In the rows, 128 means zero.
One turn moves each row of this set onto another row. After a few examples, where does it send each row asked below?
lefib: [139  75 137 152 155 104 118 148 100 128  93  89 138 147 115 133 125 122
 113]
nav: [144 108 139 123 174 108 121 153 132 137 140 123 133 148  97 145 114 123
 112]
Rami: [109 109 111 127 172 159 133 140 108 109  85 107 139 159  90 120 116 106
 113]
rede: [119 106 152 115 141 120 115 141 127 114  85 100 132 136 112 139 101 168
  96]
Puf: [114 133 130 120 148 148 140 162 156 111  74 119 129 154 139 172 113 120
  91]
farav: [114 103 129 125 146  75 124 155 115 138 107 116 112 138 101 129 122  97
 115]
viduk: [116  88 113 136 157 149 134 138 105 139  72  90 128 153 101 121 138 106
 125]
kiguk: [100 101 155 103 125 156 147 135 141 116  88 110 125 141 122 157 126 104
 119]
Melen: [144  91 122 126 168 109 145 146 136 110  70  97 109 176 105 166 127 147
 103]
pab: [127 109 155 150 148 118 118 169 126 134  81 107 126 142  88 109 104 136
  95]
begov: [ 96 115 134 113 152 148 130 157 127 109 111 118 145 135 123 131 101  84
 112]
Vuza: [126 115 151  86 168  95 119 129 135 119 100 120 124 163  94 142 101 133
 111]
Bigo: [135 125 130 114 167 117 127 146 136 124 114 109 142 135 146 179 131 117
 108]
Pez: [144  86 137 142 122 142 152 147 116 122  96 105 127 130 116 153 111 122
 129]
mudo: [148 104 130 124 152 111 133 154 126 135  98 114 118 151 113 135 126 174
 111]
zupun: [142 119 137  98 170 108 132 152 150 135  87 137 110 171  82 147 116 136
 107]
Lises: [104 120 126 120 152 155 117 167 126 137  74  96 147 136 133 144 135  88
 115]
lur: [151 103 131 119 162 122 132 156 124 118  88 115 123 154 100 143 130  57
 114]
kib: [146 119 123  92 166 153 151 151 144 117  57 122 121 154  96 153 124 117
 121]
rusan: [122  97 138 122 150 124 144 156 129 127  37 111 101 153  81 134 109 119
 105]
tugem: [135 127 149 104 136  98 121 159 142 131  71 126 112 127 140 150 118 122
 121]
tipen: [142 111 170 115 147  89 122 161 148 120  93 124 111 167 113 130 116 125
  99]
dezul: [ 89 106 137 122 150 120 128 159 130 125 111 113 131 146 127 146 136  71
 116]
nudam: [ 98 116 112 102 176 140 128 132 138 128  63 108 139 170 114 136 145 118
 109]
somo: [106 102 115 119 155 153 145 150 123 130  89 101 116 168  87 159 130  81
 119]
Tota: [109 109 102 153 144 133 143 179 107 138  79 107 136 135 125 150 119 117
 107]
supu: [113 122 112 120 179  90 116 165 140 120  76 125 132 162 109 127 136  94
  98]
tosu: [145 121 159 129 139 131 127 163 147 124  86 103 135 139 126 150 114 156
  94]

begov turns into Vuza
rusan turns into Pez
Now these:
tosu turns into dezul
nudam turns into pab
kib turns into lefib
Melen turns into Tota
mudo turns into Lises

One turn moves each row of this set onto another row. After a few examples, where does it send each row asked below?
Kob: [188 150 100 125 125 142 120 103 123  80 164  97 115 148 142 104 114 158
 154 135 118 139 160 129 142 107 138 154 123  98 146  95 133 127 122 115
 143 108 164 121 116 104 118  90 116 150 104 172  94 134 126 124 168  98
 139 107  94]
sevu: [177 161 114 153  89 146 106  88 125 114 152 115 113 126  95 110  95 134
 166  82 140 158 151 113  99  95 122 130 135  95 157 105 141 119 174  63
 143 139 119 125 118  98 106 139 115 105 106 134 126 138 104 155 133  91
 126 122 148]
runi: [161 150  97 171  93 144 116 116 105 107 178  90 158 161 137 117 142 166
 148 141 111 122 127 112 137  90 125 129 108 101 162 128 135 127 156  88
 159 129 109 121 110  97  94 137 112 144 128 148 116 115 108 178 142 129
 126 137 139]
ziseb: [163 167 118 144 138 132 116  77 105 112 176 104 149 128 152 109 117 177
 157 142  84 101 140 127 118 150 105 162 123 123 156 109 121  85 129 102
 155 140 124 145 144 117 114 139 112 120 119 131  92 136  98 167 141 120
 126 110 109]
zerid: [154 158 128 142 104 124 130  91 119 102 148 101 108 123 118 100  96 177
 157 120 126 162 178 117 138 100 100 142 120  86 141 133 127 102 168  82
 128 145 133 125 132 102  72 126 129 110 123 145  90 126 124 112 156  86
 118 156 108]
bufo: [172 137 112 119 117 160 108  95 133  94 201  99 107 141 143 126  98 136
 188 102 123 112 161 117 137 119 132 114 120  88 148 102 154 138 148 100
 156 116  91 142 145  95 100  97 124 139 104 167 100 141  93 152 147  94
 133 106 130]
fif: [166 156 112 138 152 141 129 101 120 118 144  92 131 123 133 142 137 152
 136 153 137 121 126 126 108 143 121 128 116 125 134 124 145 115 135 117
 153 132 117 151 134  90 118 154 104 123 109 164 102 122 119 184 132 111
 136 109 131]
zeti: [174 164 102 153 117 164 124  77 118  97 152 131  95 187 137 117 102 125
 166  91 131 136 161 121 128 115 143 141 156 112 160  78 171 104 158  70
 124 155 114 131 123  65 124 144 124 115 122 134  94 146  92 153 140  89
 117 130 118]
Vobup: [185 163 102 127 101 122 120  78 112  82 160 106 123 156 125 101 106 148
 176 137 115 135 179 119 141 119 130 140 128 105 134  83 147 109 168  99
 121 124 118 140 140  61  89 156 128 110 117 161 106 101 112 122 156  94
 136 173  99]
Rosal: [184 174 110 107 147 173 148  91 158  96 150 106 106 159 128 110 121 152
 157 114 109 151 153  92 143 105 145 130 127 104 144  86 130 110 136  74
 115 140 146 151 133  67 103 139 125 110 115 121  77 101  92 141 147 120
 157 155 118]
Vikin: [170 129 106 142 116 151 131  83 121 106 200 105 146 181 136 110 104 188
 136 133 100 125 174  98 106  96 111 126 140 113 164 121 152 102 140  77
 188 156 122 119 121 101 120 134 129 142 106 126  99 139 114 150 128 149
 135 113 121]
pesus: [171 185 102 121 121 165 149  91 151 124 153  97 126 125 124  95 126 182
 153  93 127 147 173  98 118  83 119 162 126 107 138 112 128 106 147  74
 130 152 146 162 123  86 100 144 148 113 119 128 102 136 126 128 120 121
 135 123 155]
gol: [179 152 120 148 151 110 122  85 113 117 187 108 116 122 131 140 102 155
 135 139 120 154 156 116 114 141 142 147 141 117 153 123 149 105 123  96
 162 134 102 150 119 138 137 134 121  95 105 151  81 120 107 155 126 113
 149 124 100]
lonu: [181 161 133 121 111 161 129  98 119 121 189  97 107 158 154 114 138 144
 159 129 103 114 147  87 116 118 156 125 129 118 144  94 153 119 140  96
 135 154 141 151 119  94 115  97 151 138 115 150 112 110 122 120 148  94
 158  81 131]
Rumug: [168 135 106 163 138 159 136 110 110 125 184  89 121 155 112 122  95 190
 141 149 128 137 160 100 157  86 142  99 128 104 155 153 146 122 121  87
 155 129 132 141 110 106 118 154 122 107 110 168  95 104 112 133 146 114
 134 111 120]

fif turns into ziseb
Vikin turns into Rumug
Now these:
zeti turns into Rosal
sevu turns into pesus
bufo turns into lonu

